In the data rows, the value 50 means zero.
Some points:
  63  84  57  31  43  56  55  68  68  38  54  29  20  59  52  67  60  24  50  71  55  31  27  49  52  42  56  59  36  34  75  57  22  22  54  54  37  25  59
  87  42  61  42  40  60  42  70  35  60  45  35  38  46  59  48  48  50  26  35  60  86  36  59  48  40  25  54  68  51  55  61  72  24  44  41  77  48  17
  42  64  31  47  53  65  49  57  25  34  61  65  51  45  56  46  24  49  45  23  52  57  60  63  41  82  70  40  37  55  75  76  40  55  45  47  53  41  56
  68  68  51  48  50  46  57  71  26  42  64  80  54  40  39  52  51  38  62  68  39  40  56  38  46  43  64  36  53  27  39  35  50  44  36  52  50  54  34
  52  55  47  40  55  67  46  26  51  67  45  60  68  57  62  33  28  49  50  73  58  67  59  34  54  56  32  52  32  54  58  57  40  49  47  33  00  73  64
  55  55  54  41  34  49  44  39  64  55  63  39  43  54  49  45  43  37  36  33  23  28  45  23  42  67  44  42  41  28  49  50  73  81  52  54  74  54  62
  34  62  36  57  56  48  39  47  39  37  39  64  40  69  50  18  57  50  48  57  40  63  43  56  25  53  14  37  49  52  46  65  40  37  70  58  53  57  53
  52  49  52  32  40  29  66  42  48  87  79  42  55  61  50  23  27  64  51  47  43  49  57  60  37  51  63  60  67  51  50  57  39  60  61  57  43  71  51
  54  49  74  61  55  64  35  54  80  61  75  39  49  51  41  58  29  46  47  47  18  55  29  55  60  41  61  41  42  60  48  32  38  38  63  24  33  49  51
  31  42  60  51  57  48  71  47  56  34  53  23  90  68  39  42  37  57  32  47  36  40  65  30  56  46  27  53  56  80  64  47  48  18  49  66  61  44  46
  58  62  48  34  47  59  32  64  52  30  72  49  50  50  25  25  58  44  47  62  52  46  49  41  47  59  41  55  64  40  41  44  64  68  74  52  48  69  67
  36  66  24  42  44  45  36  41  52  65  36  37  68  57  43  66  49  55  50  62  52  50  33  69  57  43  50  33  61  55  52  43  68  64  51  33  35  43  22
  23  33  59  71  39  62  41  54  29  63  32  39  48  55  50  60  47  47  38  63  65  58  51  32  71  34  72  68  55  31  75  52  58  59  80  67  49  52  55
  32  54  49  62  44  66  63  59  37  54  64  45  50  36  50  59  63  43  80  51  46  62  20  58  37  32  31  58  47  44  29  41  36  78  40  55  59  37  75
  24  51  51  19  27  37  59  47  42  46  45  59  46  35  47  61  57  59  60  69  41  48  53  56  43  35  42  41  37  09  49  68  65  48  52  31  49  39  65
  50  25  15  56  58  61  31  43  43  75  61  46  63  42  60  59  47  60  48  33  34  28  45  39  57  51  44  41  65  39  45  57  39  29  79  59  50  59  59
  62  63  56  55  73  53  86  51  67  72  28  59  30  18  20  46  45  89  45  54  48  33  40  70  69  52  42  48  51  47  66  68  56  52  47  56  48  44  42
  41  59  62  49  50  63  68  35  68  37  54  56  69  68  64  58  56  71  42  35  43  53  37  65  77  45  58  69  53  41  39  45  49  72  55  40  45  49  38
  55  72  76  53  26  40  55  32  47  58  37  75  54  24  72  52  47  39  50  55  62  45  52  26  64  43  49  47  88  41  58  42  22  49  42  52  61  63  58
  49  34  38  16  59  56  56  63  69  57  57  67  45  51  55  67  51  46  41  28  57  64  63  65  23  32  52  60  63  58  66  38  52  46  44  56  47  48  41
  64  48  67  52  51  46  45  46  49  36  37  51  56  52  54  49  28  52  36  29  82  46  42  45  41  57  29  35  17  39  77  26  42  61  51  76  47  56  56
  37  35  41  68  52  35  64  60  52  63  53  33  57  37  64  41  34  35  53  44  48  59  55  51  32  47  62  53  51  38  69  57  55  46  31  30  58  39  47
  54  61  72  52  68  45  32  31  50  46  77  47  56  44  65  72  48  69  40  76  59  40  80  56  29  46  62  39  61  52  55  60  40  66  59  64  55  23  42
  43  59  21  63  34  44  49  54  51  60  59  48  31  72  71  54  72  63  60  82  67  39  53  64  71  68  40  47  47  54  58  35  24  59  29  38  74  55  29
  61  61  54  31  46  48  60  36  29  46  34  53  85  55  49  54  58  39  56  64  39  56  38  55  46  43  66  55  66  70  70  33  45  51  52  28  59  33  73
  66  37  66  63  46  46  70  27  49  58  49  39  49  66  37  73  71  56  43  38  36  68  66  57  26  35  48  31  44  35  39  59  25  44  42  54  46  69  42
  53  62  45  54  72  21  19  54  45  48  44  49  34  41  46  21  56  49  61  51  37  56  70  44  49  24  66  64  31  55  54  31  46  58  58  48  70  39  65
  26  41  62  54  62  28  44  43  34  30  51  33  39  56  73  54  51  53  44  44  35  22  31  42  28  67  50  51  51  41  38  55  49  35  31  42  47  64  60
  39  59  31  49  43  67  38  42  54  41  39  69  39  59  71  45  45  68  25  63  40  66  50  20  39  57  63  58  52  45  30  50  53  56  66  39  43  36  27
  46  87  43  47  35  26  37  79  53  40  47  50  66  46  46  63  36  73  45  39  37  44  59  57  55  54  64  57  26  36  42  49  56  56  40  34  46  43  46
  51  37  58  30  66  81  41  64  41  36  37  19  52  46  41  57  65  75  37  36  63  54  67  51  44  37  57  69  51  54  29  67  18  61  29  41  54  61  66
  48  43  54  60  76  42  68  69  69  45  49  75  77  58  82  62  38  35  43  71  45  45  47  39  47  47  34  51  21  62  31  65  54  49  57  58  59  48  54
  51  60  63  88  60  53  51  54  61  34  31  33  26  42  58  47  48  34  63  44  38  46  81  55  46  66  46  52  78  45  58  35  63  45  52  17  29  35  61
  51  50  55  57  36  63  18  32  57  60  51  57  53  26  62  35  73  39  42  41  42  44  44  57  46  41  66  48  36  72  41  48  67  22  06  60  46  68  57
  47  54  19  47  56  53  67  39  72  05  47  49  52  34  52  39  42  52  77  50  47  48  46  55  52  33  66  64  61  46  65  41  41  43  57  73  43  77  09
  63  46  46  57  09  77  46  47  72  56  21  40  46  55  72  63  43  61  88  57  53  32  54  68  34  57  60  33  44  56  49  51  61  57  79  57  62  56  64
  58  25  52  45  41  66  52  67  44  37  47  52  58  54  28  46  50  34  43  69  51  07  63  52  47  26  57  26  63  49  50  61  50  52  40  21  55  58  39
  58  42  42  49  65  51  62  63  77  65  28  47  61  73  53  28  53  42  59  54  40  53  40  30  56  66  69  46  60  29  52  56  37  72  27  66  44  17  47
  37  70  52  90  33  39  48  65  47  53  63  74  55  66  28  40  56  68  61  38  55  55  43  59  34  67  68  50  66  58  58  61  41  48  50  48  44  55  48
  63  32  50  53  47  48  67  42  36  45  62  47  61  33  56  23  60  59  45  29  99  43  43  63  40  48  60  37  53  41  18  29  58  41  62  46  34  19  38
  64  28  53  35  44  30  62  41  49  52  43  49  26  59  49  49  30  79  73  80  46  46  30  41  38  48  77  59  38  68  54  36  68  63  47  58  46  40  43
  68  45  30  43  46  38  74  55  36  43  59  33  24  56  61  52  49  36  28  39  46  65  67  64  85  44  54  30  45  60  35  39  52  53  46  55  41  60  71
  39  46  53  53  31  66  53  55  79  44  57  44  61  37  57  29  69  43  45  62  41  66  73  64  60  60  25  51  39  45  53  41  61  42  55  53  65  56  55
  58  50  36  33  64  54  40  47  39  54  67  54  48  30  58  53  50  52  38  46  44  46  37  37  49  81  27  52  64  76  48  42  49  58  65  43  55  43  61
  46  46  69  38  50  68  63  45  15  58  46  47  52  36  40  55  64  47  82  36  42  47  62  33  65  73  46  51  23  55  43  39  37  45  56  43  61  51  10
  54  43  48  61  71  59  45  43  31  43  68  64  55  70  55  29  68  59  40  59  44  41  41  70  70  37  56  48  32  38  64  56  64  41  45  57  61  45  60
  37  47  56  48  46  46  70  58  59  34  51  73  39  41  52  60  72  44  43  60  52  72  42  24  57  74  67  42  44  70  48  57  55  31  77  47  66  71  66
  36  68  60  32  61  43  51  82  35  71  38  40  54  53  63  53  83  47  48  32  44  43  64  47  46  38  52  44  53  56  52  39  77  52  48  75  26  63  49
  76  39  36  73  36  61  52  68  36  50  76  22  48  39  44  67  58  58  63  43  69  77  51  23  49  08  33  56  54  74  45  85  65  67  32  48  37  54  56
  41  58  53  53  83  45  47  45  69  57  50  65  40  65  50  46  56  37  52  33  71  42  31  32  45  33  50  47  46  49  56  47  65  67  55  19  65  90  46
These points spread out most along one direction. Where along it does each point below lie, from 0 to 99? The average is 50, and the first point in the table lies past the average. One standard deviation of the points above along it is 16.
  48  46  42  54  55  30  49  60  59  67  58  35  57  43  35  57  37  66  64  74  84  61  51  48  45  74  61  71  49  33  42  32  50  17  42  50  67  57  67 54
  49  43  65  68  45  54  49  53  36  72  44  71  32  57  48  55  18  33  38  52  44  29  51  89  51  59  27  99  53  72  35  53  50  62  50  64  42  54  43 49
  56  31  59  42  63  53  26  43  44  34  48  75  37  70  44  75  35  62  75  30  47  70  55  40  82  44  27  31  68  42  58  34  67  28  19  64  60  41  64 38
  43  70  44  57  73  66  52  31  51  62  33  31  47  47  29  54  18  24  59  69  54  65  45  76  57  57  66  42  68  52  16  52  58  57  52  74  60  55  50 55
  58  34  69  34  42  22  20  55  55  45  36  57  51  56  64  42  61  31  74  28  56  48  43  64  93  56  37  48  56  59  40  83  38  44  72  51  40  36  36 49
  22  42  47  49  29  57  56  35  60  60  42  55  22  53  19  47  38  42  37  18  69  48  63  31  53  28  32  42  40  79  30  57  47  39  36  56  47  15  55 30
  46  24  48  54  52  29  27  61  47  37  35  52  56  19  34  54  58  49  21  67  37  65  37  60  46  65  47  42  46  54  60  38  29  74  42  68  46  52  46 50
  45  39  68  41  48  38  45  24  56  46  73  50  57  48  26  59  64  30  56  46  72  57  62  55  56  74  55  52  47  44  59  67  62  54  41  50  32  50  30 45
  86  55  20  65  62  38  56  27  55  44  39  61  63  70  35  66  71  37  46  45  44  35  54  44  36  63  38  83  41  47  49  49  59  45  64  47  48  47  60 56
